Each path below is one point turned by a fixed rotation once a step. After each direction that follows a path, write how fast that rotation turns it, in deg/step (0 if it stays still).
Each turn is a multiple of 5 degrees from 10 to 175, or 0.
Each row of a path follows its step; steps can be skipped.

step 0: -2; 7; 8; 3; -2; -11; 31; -13; -6; -11; 10; 19; 6; 10; 6; 1; 11; 13; 5; -15; 20; 4; 7; 9; 7; 2; 0; 3; 13; -18
step 1: -20; 8; -10; 19; 2; 14; -5; 1; 9; 24; -4; 15; -19; 1; 5; 16; -3; 9; -4; -24; -1; -3; 4; -11; -3; -7; -8; 9; 9; 9
step 2: -3; -19; -2; 4; 16; 6; 8; -19; 4; -2; 0; 19; 14; -9; 16; -4; -9; -9; 30; -8; -1; -4; -16; 6; -10; 15; -1; 6; -2; -7
step 3: 3; 9; -12; 0; -5; 13; 18; -6; -1; -4; -10; 14; 6; 4; -15; 1; 24; 27; -1; -4; -14; -5; -17; -6; -9; -5; -14; -7; 10; 10
step 4: 17; -18; 16; 9; -8; 8; 6; 2; -13; 5; -15; -1; -15; -3; 22; 0; 4; 1; 9; -14; 3; 7; 2; 4; 8; 5; -22; 23; 10; 1
step 5: -8; 5; -10; 9; 14; 10; 12; -11; -22; 4; -5; 17; 0; 13; -3; 14; 10; -17; -8; -6; -5; 22; -9; 20; -6; 6; 13; -4; 8; 9
step 6: -1; -1; 4; -1; 3; 11; 5; -32; 13; 10; -2; 11; -3; -17; 2; 10; 5; 9; -6; 13; -5; 0; 19; 2; 5; 18; -27; 3; -5; 7
step 7: 12; -22; 3; 25; -3; -8; -7; -13; -1; -6; -3; 23; 5; 7; -4; -7; 14; -4; -12; 3; -4; -6; -10; 1; -12; -9; 9; 25; 5; 11
step 8: 12; -12; -8; 8; 11; 10; 2; -4; 9; 12; -3; -14; 7; 8; -4; 7; 27; -2; -1; -7; -2; 22; -7; -19; 14; 25; -6; -7; -2; 4
step 9: 10; 6; 15; -9; 10; -12; -16; -27; -3; -6; -10; 9; -1; 10; -4; -7; 17; 0; 4; -19; 6; 12; 9; 22; -1; -12; -14; 3; -1; 1
Directions:
5; 2; -1; -1; -4; 0; -9; 1; -2; 0; -7; -5; 10; 5; -3; 2; 3; 0; 7; -2; -4; -6; -8; -2; 2; 3; -4; 2; 2; -3 | 70
-2; -5; -3; -1; -3; -4; 4; 2; -2; 0; 7; -1; -3; -3; -1; -1; 11; 7; 4; 9; -7; -4; -1; 1; 1; -3; 1; 8; -1; -5 | 95
-9; 1; -6; -3; 2; -2; 0; 4; -3; -9; -9; 2; -4; -1; 10; -6; 2; -1; 1; -2; -4; 0; -1; -4; -4; 1; -6; -4; 1; -2 | 40
-4; -1; -3; 6; -5; -5; 4; 6; -1; 3; -2; -1; 4; 7; -6; 2; 2; 4; 2; 0; -1; 0; 6; 3; -12; 6; 3; -5; 0; 5 | 155
7; -7; 2; -2; -3; 6; 0; 1; 5; -3; 3; 2; 2; -2; 2; -7; 3; 3; 0; 4; 4; -3; -7; -8; -6; 0; 2; -5; -2; 9 | 80
-1; -9; 2; 7; -4; 2; -2; 2; -4; 1; -1; -4; -5; 8; 5; 3; -5; -1; -5; -2; -1; -4; 1; -9; 1; -3; 3; 6; 5; -1 | 115

step 0: -3; 8; -6; 4; 1; -4; 21; 5; 0; -8; 12; -6; 3; -16; -3; -13; 12; 1; -9; 6; 1; 24; 29; -7; 23; -13; -16; 24; -11; -8
step 1: -2; -6; -6; 14; -17; 4; 5; -5; -7; -9; 7; 0; -21; 0; 7; -8; 16; -11; 19; 27; -20; -14; -5; 15; -5; -29; 8; -2; -3; 8
step 2: -10; 11; 3; -1; -6; 4; 16; -6; -13; 9; -13; 21; 0; 13; 4; 14; 15; 9; -3; -6; -7; 16; -15; -8; -5; 5; -5; -39; -3; 19
step 3: 9; -5; 24; -18; 17; 2; -7; -6; -13; -28; 2; -8; 15; 15; 5; 13; -4; 18; 16; -8; 12; -10; -7; -5; -6; 11; -7; 6; 21; 3
step 4: 17; 6; 3; 0; 7; -1; -21; -4; 17; 5; -2; 4; 23; 18; 4; -2; 7; -21; -25; 4; -10; 6; 14; 10; 8; 10; -18; 20; -3; -11
step 5: 4; -21; -19; -10; 13; -17; 0; 7; 6; 18; 15; -12; -26; -8; 17; -21; -1; -15; 0; 0; -12; -12; -7; 9; -5; 6; -2; -9; 5; -12
step 6: -16; 0; -14; 14; 5; 3; -4; -10; -9; 31; -26; -7; 11; -11; -10; -5; -12; 9; -5; -3; 9; -15; -5; -2; -14; 4; 20; -16; -16; 11
step 7: -4; 10; 17; -24; 4; -7; 15; 16; -15; -10; 3; -8; 10; -20; -13; -5; -6; 3; -3; -13; 27; 18; 7; -11; 2; -9; 17; 11; 1; 7
step 8: 9; 14; 11; 4; -26; 11; -18; 2; 16; -14; 6; 13; -8; -2; -16; 14; -3; -16; -3; 10; -6; -11; 5; 12; -2; -19; 15; 25; 7; -1
step 9: -4; 5; -10; 3; -19; -2; 13; 3; 20; 15; 15; 21; -29; -2; -1; 10; 5; 0; 5; -8; -12; 16; -3; -9; 13; 16; -15; -17; 11; -8
Directions:
-4; 2; 6; 3; -8; 0; -6; 8; 4; 4; 0; -3; -1; -6; -5; -2; -9; 0; 3; -4; 2; -1; 3; 1; 8; -3; 1; -5; 1; -4 | 35
8; 4; -4; -6; -5; -1; -3; 0; -2; 1; 3; 8; 3; 1; 1; 13; -1; -1; 4; -2; 7; 0; -3; 4; 3; -1; -3; -1; 7; 2 | 65
1; 3; -4; 8; 0; 2; -2; 3; -2; 2; -1; 1; 2; -1; -5; -1; 6; -5; -8; -5; 2; 13; 4; -1; 1; 6; -4; -5; 2; 5 | 160
3; 6; 0; 4; -8; -4; 2; -3; -4; -1; -2; 5; -9; -3; 5; -7; -1; -8; -2; -1; -2; -4; -6; 5; 0; 3; -5; 2; -1; -5 | 95
0; -1; 5; 3; 2; 8; 8; -1; -4; 1; -9; -2; 1; -3; 5; 3; -9; -2; 1; -1; 8; -1; -3; -9; -2; 3; -4; -2; 2; 1 | 95
10; -5; -1; 1; -1; 0; 5; 0; 1; 7; -2; -4; -5; -1; -2; 3; 6; -4; 5; 5; -2; -6; 5; -2; 10; 6; 1; -1; -3; 2 | 85
